128 stands for zero in the data rows.
Here are some points:
[145  49 107  98 147 130 132 102  94 137 110 155 128 123 129 125]
[150   0  71  52 149 150 115  68  42 147 136 212 129 111  99  75]
[ 98 209 155 157 115 116 127 170 152  96 163  82 132 126 141 168]
[121  95 105 113 123 144  96 128  93 121 141 155 151 141 123 133]
[100 238 152 165  97 115 135 165 170 108 150  80 140 158 149 159]
[118 147 152 141 112 127 130 128 136 128 152 108 120 149 139 145]
[119 183 174 167 171 111 164 158 164 115 106  74  79 111 176 138]
[110 133 118 139 104 145 116 124 128 125 133 122 146 138 112 106]
[101 175 141 150 127 116 139 146 125 102 148  98 137 144 137 164]
[160   0  59  29 169 171  91  40   6 144  91 253 136 130  96  70]
[133 129 128 156 156 137 152 127 129 110  95 111 139 118 105 134]
[ 93 255 180 186 102 117 152 165 184  93 174  68  99 128 147 147]
[127 161 134 141 151 122 132 148 143 139  87  98 128 124 138 144]
[131 193 142 146 116 112 129 145 176 147 101 111 117 112 142 114]
[131 188 149 162 129 116 133 160 151 161  86  94 143 148 153 140]
[124  95 117 125 128 123 134 131 117 174 115 138 125 137 147 105]
[126 147 142 139 136 133 136 133 137 135 115 106 116 126 137 116]
[146  20 101 101 140 140 131  98 100 171 100 162 151 156 141 139]
[127 167 129 139 129 116 139 148 146 116 128 119 148 136 134 163]
[125 139 154 141 161 125 144 129 139 136  85 117 104 130 162 121]
[ 92 255 170 187  69 102 125 190 185 104 176  63 140 132 116 158]
[ 86 255 160 182  78 115 143 185 163  85 184  72 146 145 124 174]
[168  10  58  59 158 157  75 105  50 139  85 205 145  78  63  91]
[129 143 107 133 138 121 125 147 130 124 103 128 165 114 110 140]
[130  50 119  70 113 127 135  86 108 135 162 167 116 153 147 131]
[119 158 155 148 101 115 146 139 146 124 148 101 111 137 137 130]
[130 140 139 148 111 125 141 136 157 148 106 104 150 142 139 121]
[120 152 139 149 120 125 143 147 142 130 121 107 145 140 152 146]
[128 113 126 125 126 129 133 123 121 126 145 137 127 143 128 143]
[149  86  93 101 133 122 107 129  97 155 108 166 159 116  92 110]
[145  58 117  93 147 143 124  89 110 141 100 167 113 126 142 100]
[131 187 138 142  99 115 136 149 157 122 139 117 131 119 123 129]
[114 234 166 163  95 121 128 155 195 125 142  89 104 109 130 127]
[105 152 165 150 130 130 165 108 145 117 153 102  70 160 164 117]
[169  41 100  78 155 125 129  82 115 130 100 170 136 106 110 120]
[118 255 155 190 121 109 149 180 193 100 117  66 136 142 140 197]
[139  89 132 120 148 124 135 107 122 136 126 129 106 122 143 130]
[157  32  92  74 135 125 103 101  90 152 113 172 126 116 115 123]
[107 255 192 195 116 100 165 165 213 118 136  47 101 132 163 155]
[114 159 135 137 120 125 134 127 130 114 149 108 115 143 151 142]
[135 187 148 149 116 123 139 143 164 120 102 101 125 111 127 113]
[152  16 101  72 151 141 130  77  87 135 121 169 124 121 130 120]
[130 114 139 133 109 119 134 120 132 144 146 129 101 147 155 118]
[126 190 156 144 117 114 148 126 185 126 117 105 111 128 155 134]
[ 98 248 181 185  98 108 157 167 191 118 156  53 102 148 156 160]
[134  17  88  79 137 129 123  89  83 162 133 183 141 147 125 128]
[111 210 150 169 139 124 136 153 160 113 129  87 118 120 142 127]
[116 146 139 129 141 135 121 138 122  95 157 119 113 114 115 124]
[122 157 138 144 152 126 134 146 128 110 109 111 129 141 142 154]
[134 124 133 124 118 118 130 124 143 133 145 128 118 126 136 129]
[120  97 114 107 119 119 129 108 100 116 171 138 129 143 114 134]
[124 181 182 153 125 116 168 142 169 104 144  88 111 145 168 150]
[150  60  86  97 136 127 117 125  88 146 100 171 158 123  91 111]
[139 109 134 107 126 116 135 121 122 143 142 134 102 121 139 118]
[132  74 100 110 160 149 116 129  81 137 113 150 150 106  96 108]
[107 242 173 172 115 123 133 158 188 102 143  70 105 139 163 147]
[115 162 123 127 121 129 127 147 118 110 158 122 135 125 103 138]
[122 119 131 115  98 122 123 104 136 119 169 132 115 144 118 146]
[ 98 163 119 146 100 145 116 139 128 120 148 108 149 144 111 109]
[134 111 123 118 157 133 138 126 120 118 126 129 124 112 119 131]
[175   0  72  54 154 137  91 108  64 167  77 208 164 104 107  87]
[ 88 174 135 143 122 136 125 157 110  91 171 100 130 131 105 154]
[117 154 127 141 107 120 120 142 132 147 132 129 150 148 136 145]
[105 196 156 156 113 115 157 158 151 115 156  95 120 135 138 128]
[136 145 132 146 124 129 126 140 154 153  92 119 132 118 137 122]
[158  51 104  92 158 142 116  98  96 134  97 173 117  96 105 108]
[124 170 136 134 125 106 150 153 149 100 147 115 112  87 119 123]
[146 107 125 119 128 135 122 116 129 139  96 149 125 105 112 107]
[138  42 109 114 127 129 132 110  98 172 114 157 147 160 144 136]
[113 173 127 156 130 127 133 139 155 118 126 107 152 141 121 158]
[139  14  88  72 132 152  83 100  48 159 119 199 146 121 100  81]
[140  80 126 110 128 135 150 100 116 113 150 131 106 128 124 115]
[141  36  99  93 136 136 129  97 100 152 100 165 138 133 132 117]
[154  17 109  81 136 138 119  88  82 172 101 177 130 135 134  77]
[123 187 137 163 128 112 141 149 177 129 100 101 151 137 144 159]
[132  44 103  88 132 153 113  93  67 133 161 177 124 120 100  94]
[113 127 132 121 122 142 125 121 111 106 176 127 126 120 113 118]
Then 12 other points, each followed by its number:
[135  53 107 108 149 145 131  95 108 149 121 144 140 134 127 121] 0
[123 233 173 175 121 107 165 149 201 107 116  70 108 142 173 158] 1
[ 92 255 164 197  94 109 166 166 177  75 177  48 143 144 118 187] 2
[131 113 135 118 126 119 115 134 127 145 119 134 133 134 140 151] 3
[136 125 111 124 120 122 133 138 142 135 118 144 154 124 110 126] 4
[149   0  85  63 159 141  95  90  63 155 115 190 113 121 110  99] 5
[166  77 119 102 141 117 140 108 122 133 108 134 126 121 131 151] 6
[124 148 149 131 129 116 133 139 134 115 134 111 114 127 135 135] 7
[111 204 163 162 136 122 141 157 153  89 168  85 102 128 157 156] 8
[122  82  97  87 129 132 114 120  87 129 139 157 150 147 116 145] 9
[110 229 152 169 103 115 141 168 180 111 163  73 128 140 136 162] 10
[111 130 127 127 107 143  97 132 105 125 148 144 133 143 119 123] 11
Which of these numbered points is nearest to each point below, ignoring the direction in which the first points spread most? Its number follows each.
[121 128 117 117 125 126 125 136 111 114 155 122 144 154 124 164] > 9
[113 229 181 169 108 104 152 153 191 101 140  67 111 133 156 148] > 7
[ 93 255 178 200  81 104 154 171 193 103 165  46 131 155 146 169] > 10
[103 172 133 127 106 118 121 157 136 112 178 122 131 153 131 169] > 9
[142 102 112 117 126 122 134 127 135 148 110 149 163 117 112 119] > 4
[ 84 247 162 168  83 123 111 164 150 100 177  81 130 148 139 148] > 11
[144 126 138 133 138 119 144 113 155 135 108 121 109 125 166 122] > 1
[ 66 204 170 149  80 151  98 141 119 106 204 105  99 130 110  81] > 11
[123 104 130 117 135 152 120 111 106 102 167 142 101 113 123 123] > 8
[105 205 157 160 107 111 129 156 180 129 142  81 124 148 155 159] > 3
[141 188 136 161 143  91 156 150 177 116 108 103 146 145 152 203] > 6
[155  61  96  91 150 118 120 118  91 150 107 166 144 131 119 142] > 3
[119 182 157 150 126 117 144 162 167 135 117  87 133 126 151 157] > 3
[ 95 185 137 162 106 130 115 142 119 110 166 124 123 136  98 122] > 11
[136  99 100 102 118 120 132 127 134 135 117 149 153 118 113 119] > 4
[156 113 113 127 144  99 141 127 142 128  89 131 144 147 139 187] > 6
[141 151 140 143 129 120 141 139 151 124 123  96 120 136 143 158] > 6
[166   0 103  62 165 142 132  67  99 158  79 182 122 122 148  98] > 1
[161 142 142 148 138 108 150 125 164 131 104 109 117 141 146 165] > 6
[ 99 189 158 161 151 116 159 146 129  79 171  80 115 134 128 169] > 8
[144  78 106  96 128 113 113 113 108 157 118 182 127 143 121 134] > 3
[139  98 118 105 147 136 117 129  95 114 118 145 129 106 113 120] > 7
[114  79 119 112 131 152 146 108  88 110 175 146 141 137 108 123] > 2
[116  90 126 130 125 146 138 103 122 140 131 122 134 138 135 123] > 0
[124 149 128 135 115 126 140 136 122 114 149 125 130 121 119 131] > 10
[111 119 131 115 135 131 132 110 115 106 163 117 122 138 145 149] > 8
[145  90 136 109 130 150  97 113 115 161 119 138  93 113 148  91] > 5
[109 140 134 159 123 140 149 126 148 134 133  97 138 151 130 143] > 0
[131  95 115 108 124 138  98 121 113 151 127 163 114 120 113 101] > 5
[164  22  85  94 138 144 108  99  88 174  79 197 142 109 105  74] > 4
[125 145 137 119 128 130 136 129 147 110 135 116 126 116 133 128] > 7
[133 155 146 136 129 121 151 121 183 122 118 120 107 130 157 131] > 1
[ 87 251 150 181  99 102 139 174 172 107 154  79 152 156 119 184] > 9
[118 123 135 130 139 141 138 118 108 107 164 133 113 130 109 127] > 8
[141 154 145 140 128 122 146 118 167 125 108 117 103 125 153 140] > 1
[160 105 111 101 158  95 130 127 128 122 106 153 133 144 125 170] > 6
[121 111 111 104 110 125 115 133 116 122 170 154 142 160 130 146] > 9
[114 137 151 128 114 128 148 113 124  92 193 118  85 115 125 119] > 8
[130  68 121  97 148 137 126  98  93 114 142 146 129 137 140 135] > 8
[124  45  96  86 118 125 123  99  81 135 162 158 135 147 110 140] > 9
[174   0  83  66 176 149 116  78  67 172  69 208 133 124 129  86] > 1
[122 130 111 133 140 145 125 129 123 122 129 132 141 130 114 132] > 10
[131  89 104 107 106 121 112 122 105 143 124 161 166 170 115 145] > 9
[144 106 113 127 111 132 135 128 135 166  89 133 159 131 120  92] > 4
[103 176 146 151 141 124 147 155 138 103 141 102 114 129 150 159] > 8
[175  46 124 109 156 141 139  87 123 166  65 161 108  97 144  74] > 1
[119 178 149 162 111 138 116 150 150 142 134  98 116 122 131 105] > 5
[127 139 147 134 112 120 160 118 144 113 178 106 105 149 158 146] > 8
[144  89 122 118 179 160 132 108 111  83 106 125 112  94 103 118] > 8
[129  94 119 108 150 131 132 119 109 117 132 125 126 108 119 123] > 7
[142 150 133 139 158 121 137 137 139 107  96 111 146 121 116 164] > 6
[143  45 100  86 130 142 105  90  87 148 140 172 138 128 119 109] > 10
[101 126 131 144 139 145 146 117 107 110 158 107 123 136 128 124] > 8
[137  94  96 119 140 142 125 128 107 122 131 147 156 123 102 137] > 10
[126 145 139 146 170 144 139 116 126  80 115 101 119  92 116 128] > 8
[112  80 126 120 131 139 152  99  95 117 160 122 118 135 116 122] > 8
[120 234 171 178 105 106 136 176 171 127 129  67 123 138 162 153] > 3
[172  17  74  83 178 135 120 102  88 134  62 184 155 104 110 135] > 6
[154  69 103 115 161 130 141 108 129 132  93 145 148 143 135 155] > 6
[168  65 127 115 158 135 134 105 139 162  59 155 105  90 140  71] > 1
[ 91 137 151 128 113 140 117 116 102 119 180 123  71 119 138  97] > 8
[138 121 147 132 143 126 149 118 156 125 113 113 102 126 164 122] > 1
[138   0  87  83 158 152 128  76  75 168 117 175 131 134 112 106] > 0
[ 71 255 193 214  79 104 175 191 200  47 212  12 130 167 142 210] > 2
[ 90 116 126 116  78 147 110 118 100 156 172 153 118 126 106  81] > 11
[115 120 108 124 128 128 129 131  92 108 154 137 143 126  99 124] > 2
[102 156 136 140  97 150 116 138 119 117 183 124 120 131 116 112] > 11
[146  13  94  71 149 149 108  82  80 150 126 184 118 131 124 105] > 5
[129 112 118 113 111 120 148 123 122 152 142 130 140 128 119 113] > 10
[126 194 154 171 125 104 156 138 194 131 103  94 132 154 159 147] > 1
[130  81 128 109 118 134 112 111 114 144 136 142 122 155 141 143] > 3
[ 83 251 168 170  85 126 130 164 174  94 183  84 112 140 136 143] > 11
[ 92 255 176 186  71 104 130 186 203 114 169  50 110 131 140 160] > 10
[136 109 142 118 117 123 136 113 128 139 134 125 121 115 142 119] > 7
[114 193 178 156  98 123 145 134 166 100 151  76 106 122 141 126] > 7
[167  65 127 116 157 137 132 102 124 159  88 150 104  99 140  83] > 1
[136  77 129 106 123 130 107 104 102 148 130 144 126 153 129 135] > 3
[ 87 226 159 170  91 130 137 169 150 111 175  86 125 126 132 125] > 11
[117 156 126 109 103 138  81 148 114 133 150 143 116  94 101  92] > 11
[ 85 191 160 148  93 146 119 143 127 112 194 101  94 122 134 100] > 11
[154  45  84  96 121 127 108 119  93 148 109 177 155 119  82 107] > 4
[157  30  93  95 170 128 142 102  88 148  98 164 135 152 132 152] > 6
[ 99 198 156 170 108 105 166 149 155 106 156  81 135 170 150 179] > 9
[139 107 138 116 164 125 144 127 125  94 115 128 116 135 136 162] > 6
[124 119 118 120 101 148 104 122 110 139 151 141 131 129 111  90] > 11
[131  98  93 114 135 127 114 130  96 133 121 158 168 134 105 153] > 9
[ 88 184 154 171 115 134 145 148 153 119 149  75 131 145 143 144] > 0
[100 197 150 161 100 130 155 155 150  95 183  85 137 148 130 154] > 2
[ 95 219 152 162  96 135 122 156 153 105 175  85 119 130 125 128] > 11
[145  85  90 110 140 146  92 128  90 135  84 168 162 100 104 104] > 4
[132  80 118 112 154 125 128 111  97 122 121 147 126 121 132 128] > 7
[137 113 136 140 124 125 156 107 144 124 145 121 109 137 146 132] > 0
[136 227 172 169 125 113 141 159 187 142  87  82 123 141 174 142] > 1
[130 103 125 107 137 131 126 121 103 103 128 138 121 128 118 138] > 7
[132 136 112 129 130 134  96 140 120 150 100 149 144 106 109 101] > 4
[150  33 105  81 136 130 141 101  89 128 141 165 109 103 108 105] > 7
[161   1  74  66 162 136 116  99  72 148  90 186 173 110  96 113] > 4
